Small tables with named rows and columns. After each table, cells are looked up by row and column.

Lodos
columns: Kurozot, Ladili
Lefugi: [8.638, 2.574]
Sedul: [4.968, 2.867]
Luz: [2.095, 2.014]
Goropo: [2.487, 1.903]
Zufira: [2.679, 3.367]

Ladili of Goropo = 1.903
Kurozot of Goropo = 2.487
Kurozot of Sedul = 4.968
Ladili of Sedul = 2.867
Ladili of Zufira = 3.367
Kurozot of Luz = 2.095
Kurozot of Lefugi = 8.638
Kurozot of Zufira = 2.679
Ladili of Luz = 2.014
Ladili of Lefugi = 2.574

Zota.tsv
	Komanad	Tedutar	Sesat	Tota	Zif	Fumuved
Petalo	18.1	55.1	58.1	34.5	50.8	56.2
Kedaze	50.5	55.5	40.2	58.6	76.2	24.9
Manem	55.1	30.0	50.1	55.0	43.2	59.7
Katetos	59.3	43.5	62.0	74.9	26.9	34.6
Res	53.0	54.6	29.4	49.1	52.8	43.3
Mimabol	35.7	41.2	56.7	52.1	19.5	54.8
Vid	49.0	50.7	18.4	53.3	51.4	30.1
Kugotop	38.4	51.9	50.7	20.7	55.4	57.1
Mog	30.7	49.2	55.7	47.7	61.5	77.2
Vuv	51.5	19.0	56.8	54.2	31.2	48.6

Vuv, Zif => 31.2
Vid, Komanad => 49.0
Vid, Tota => 53.3
Manem, Zif => 43.2
Mog, Sesat => 55.7
Katetos, Fumuved => 34.6
Vuv, Fumuved => 48.6
Manem, Sesat => 50.1
Mimabol, Fumuved => 54.8
Petalo, Komanad => 18.1
Vuv, Komanad => 51.5
Row with the largest Komanad: Katetos

Fofer:
	Rifufu	Nibam
Dis	-37	-41
Ril	30	-78
Momabo	-47	-44
Vune	54	-75
Gamu	30	-69
Zete	37	-70
Zotaf	21	-62
Zup	-31	-69
Sulufu	-37	-47
Giran	-50	-61
Vikotup	-54	-44
Nofev	34	-77
Nev	-35	-32

What is the Nibam of Zotaf in Fofer?
-62
What is the Rifufu of Giran in Fofer?
-50
What is the Rifufu of Vune in Fofer?
54
What is the Nibam of Ril in Fofer?
-78
What is the Rifufu of Ril in Fofer?
30
What is the Rifufu of Nofev in Fofer?
34
What is the Rifufu of Gamu in Fofer?
30
What is the Rifufu of Momabo in Fofer?
-47
What is the Rifufu of Zete in Fofer?
37
What is the Nibam of Sulufu in Fofer?
-47
What is the Nibam of Dis in Fofer?
-41
Which row has the largest Rifufu? Vune

Danezi:
,Foz,Kap,Rit,Zif,Parekob,Bik,Vababi,Tano,Nizaze,Der
Tep,6.721,8.723,3.346,7.555,4.224,4.541,7.575,7.873,6.661,7.515
Fikif,6.800,7.436,6.680,9.329,6.751,5.766,7.304,7.431,6.892,6.855
Loni,6.018,7.228,7.776,8.112,5.605,5.045,6.343,6.806,4.400,6.049
Bav,5.743,6.205,2.471,3.948,2.988,4.538,4.550,4.934,6.327,5.426
Fazisi,5.610,4.182,6.310,3.681,3.785,5.477,4.934,5.041,3.843,5.116
Ber,5.099,6.202,3.444,5.403,6.856,5.713,4.987,4.908,8.123,6.092
Mem,4.387,2.763,4.563,2.402,6.117,6.237,1.961,1.917,7.185,3.590

What is the Vababi of Fazisi in Danezi?
4.934
What is the Zif of Mem in Danezi?
2.402
What is the Kap of Mem in Danezi?
2.763
What is the Der of Mem in Danezi?
3.590
What is the Kap of Ber in Danezi?
6.202
What is the Tano of Bav in Danezi?
4.934
What is the Der of Ber in Danezi?
6.092
What is the Foz of Tep in Danezi?
6.721
What is the Vababi of Bav in Danezi?
4.550
What is the Der of Fikif in Danezi?
6.855
What is the Zif of Tep in Danezi?
7.555
What is the Parekob of Fazisi in Danezi?
3.785
What is the Zif of Ber in Danezi?
5.403
What is the Zif of Loni in Danezi?
8.112
What is the Rit of Fikif in Danezi?
6.680
What is the Vababi of Tep in Danezi?
7.575
What is the Kap of Fazisi in Danezi?
4.182
What is the Kap of Loni in Danezi?
7.228

Kat:
            Kos    Ketu  Netino    Zura     Ven
Leren    44.037  46.120  24.654  21.097  16.817
Senuv    23.165  16.649  59.493  12.875  48.100
Kuzoret  32.892  18.308  58.261  15.404  27.361
Lona     60.492  75.204  12.432  64.934  17.352
Num      61.832  77.200  32.963  85.784  41.464

What is the Kos of Kuzoret in Kat?
32.892
What is the Ven of Kuzoret in Kat?
27.361
What is the Ven of Leren in Kat?
16.817
What is the Ketu of Leren in Kat?
46.120
What is the Kos of Num in Kat?
61.832
What is the Zura of Kuzoret in Kat?
15.404
What is the Netino of Leren in Kat?
24.654
What is the Kos of Lona in Kat?
60.492
What is the Ketu of Senuv in Kat?
16.649
What is the Ven of Senuv in Kat?
48.100

Gelor
|  | Zir | Nov | Guto |
|---|---|---|---|
| Nen | -9 | -17 | 39 |
| Zikalet | -15 | 70 | -80 |
| Masabe | 55 | -22 | -86 |
| Bometo | 75 | 76 | 13 |

What is the Zir of Zikalet in Gelor? -15
What is the Zir of Bometo in Gelor? 75
What is the Zir of Nen in Gelor? -9
What is the Guto of Zikalet in Gelor? -80
What is the Nov of Bometo in Gelor? 76
What is the Nov of Zikalet in Gelor? 70
What is the Zir of Masabe in Gelor? 55
What is the Nov of Nen in Gelor? -17
What is the Guto of Masabe in Gelor? -86
What is the Nov of Masabe in Gelor? -22
What is the Guto of Bometo in Gelor? 13
What is the Guto of Nen in Gelor? 39

Kogob
columns: Neti, Vufoma, Lugod, Niz, Ridimig, Vod, Nofo, Romin
Pom: [0.298, 0.037, -0.227, -0.135, -0.275, 0.093, -0.064, 0.175]
Zimamu: [-0.041, -0.167, -0.308, -0.225, -0.459, -0.190, -0.176, -0.584]
Gal: [-0.698, -0.286, -0.431, -0.059, -0.166, -0.327, -0.296, 0.718]

Pom, Vod: 0.093
Zimamu, Nofo: -0.176
Pom, Niz: -0.135
Zimamu, Ridimig: -0.459
Zimamu, Vufoma: -0.167
Gal, Vufoma: -0.286
Gal, Lugod: -0.431
Zimamu, Lugod: -0.308
Zimamu, Niz: -0.225
Gal, Neti: -0.698
Gal, Nofo: -0.296
Gal, Vod: -0.327
Zimamu, Romin: -0.584
Which row has the largest Ridimig? Gal

Vumik:
	Tatu	Ruve	Pumug	Sezi	Tada	Zedog	Zifa	Zom	Nipefov
Bez	102	57	105	107	80	153	107	143	121
Ravizo	124	121	127	159	127	206	152	127	141
Bal	130	108	162	142	127	55	65	132	157
Momole	101	130	119	48	93	75	85	41	66
Tubale	116	98	143	94	179	126	119	111	126

Bez, Pumug -> 105
Ravizo, Zifa -> 152
Bal, Ruve -> 108
Momole, Tada -> 93
Tubale, Sezi -> 94
Tubale, Nipefov -> 126
Tubale, Ruve -> 98
Tubale, Zom -> 111
Ravizo, Zom -> 127
Bez, Zedog -> 153
Ravizo, Zedog -> 206
Bal, Tatu -> 130

Muf:
,Gafu,Fazubu,Dodu,Gemelo,Gim,Duduv
Ton,22397,23881,53581,67701,41596,14629
Puz,33235,62996,53716,77324,56614,69737
Fusuvuk,60427,49724,39294,86094,24044,46385
Fasu,30285,55694,55077,85780,52149,59282
Viliva,9913,34202,58786,30006,69163,34588
Deku,8418,43163,62780,58376,68965,45603
Tila,46933,57038,47045,89096,38733,58501
Bomun,39313,17790,42275,32868,33148,6788
Veso,58557,25505,35190,55344,17655,13584
Dimefos,12602,33839,59872,72060,55168,29901

Gemelo of Deku: 58376
Gemelo of Tila: 89096
Gafu of Ton: 22397
Duduv of Tila: 58501
Gafu of Fasu: 30285
Duduv of Dimefos: 29901
Gim of Fasu: 52149

Fevavi:
fields: Kufad, Buvi, Pebo
Vukega: [6.3, -3.8, -5.4]
Musu: [-3.4, -1.1, -2.9]
Ses: [7.6, -5.8, -3.0]

What is the Buvi of Ses in Fevavi?
-5.8
What is the Kufad of Vukega in Fevavi?
6.3
What is the Buvi of Vukega in Fevavi?
-3.8
What is the Pebo of Musu in Fevavi?
-2.9
What is the Buvi of Musu in Fevavi?
-1.1
What is the Pebo of Ses in Fevavi?
-3.0
What is the Kufad of Ses in Fevavi?
7.6
What is the Pebo of Vukega in Fevavi?
-5.4
What is the Kufad of Musu in Fevavi?
-3.4

Table Dezimek
cols = Febine, Gem, Mazud, Nade
Zoki: [78, 123, 220, 95]
Bul: [79, 155, 29, 162]
Sige: [78, 168, 50, 210]
Mivoze: [78, 134, 202, 116]
Zudovan: [79, 148, 70, 95]
Vovore: [79, 181, 107, 72]
Tuf: [79, 134, 200, 115]
Vus: [79, 187, 127, 28]
Lerofo: [79, 110, 191, 75]
Mupimil: [79, 179, 97, 101]
Veg: [79, 189, 135, 27]
Mab: [79, 188, 132, 26]
Sed: [79, 178, 94, 112]

What is the Febine of Mivoze in Dezimek? 78
What is the Gem of Sed in Dezimek? 178
What is the Febine of Vovore in Dezimek? 79
What is the Nade of Mivoze in Dezimek? 116
What is the Nade of Mupimil in Dezimek? 101
What is the Gem of Vus in Dezimek? 187
What is the Nade of Tuf in Dezimek? 115
What is the Febine of Bul in Dezimek? 79
What is the Mazud of Mivoze in Dezimek? 202
What is the Nade of Vus in Dezimek? 28
What is the Nade of Veg in Dezimek? 27
What is the Nade of Sed in Dezimek? 112
What is the Nade of Zoki in Dezimek? 95
Row with the largest Mazud: Zoki

Dof:
	Sig	Bigi	Zozu	Runabar	Pak	Rek
Nuguzi	5.6	7.9	3.7	1.5	4.3	5.5
Mek	5.5	5.5	7.9	3.7	1.4	4.1
Nurufo	3.8	5.5	5.2	8.0	4.2	1.4
Rudavog	2.6	5.6	4.9	7.3	6.3	1.8
Sira	4.9	7.8	5.1	1.5	3.3	5.7
Nuge	5.7	5.1	7.9	4.8	1.5	3.4
Kal	4.9	7.2	6.3	1.9	2.4	5.6
Budigo	5.0	5.1	6.4	7.4	2.5	1.7
Zuvenev	7.9	3.7	1.5	4.3	5.5	5.5
Fesuguv	1.4	4.1	5.5	5.5	7.9	3.7
Fal	8.0	4.3	1.4	3.8	5.6	5.2

What is the Runabar of Fesuguv in Dof? 5.5
What is the Pak of Kal in Dof? 2.4
What is the Rek of Nurufo in Dof? 1.4
What is the Bigi of Kal in Dof? 7.2
What is the Sig of Rudavog in Dof? 2.6
What is the Sig of Nurufo in Dof? 3.8
What is the Bigi of Budigo in Dof? 5.1
What is the Rek of Sira in Dof? 5.7
What is the Pak of Nuguzi in Dof? 4.3
What is the Runabar of Nuge in Dof? 4.8
Which row has the largest Runabar? Nurufo

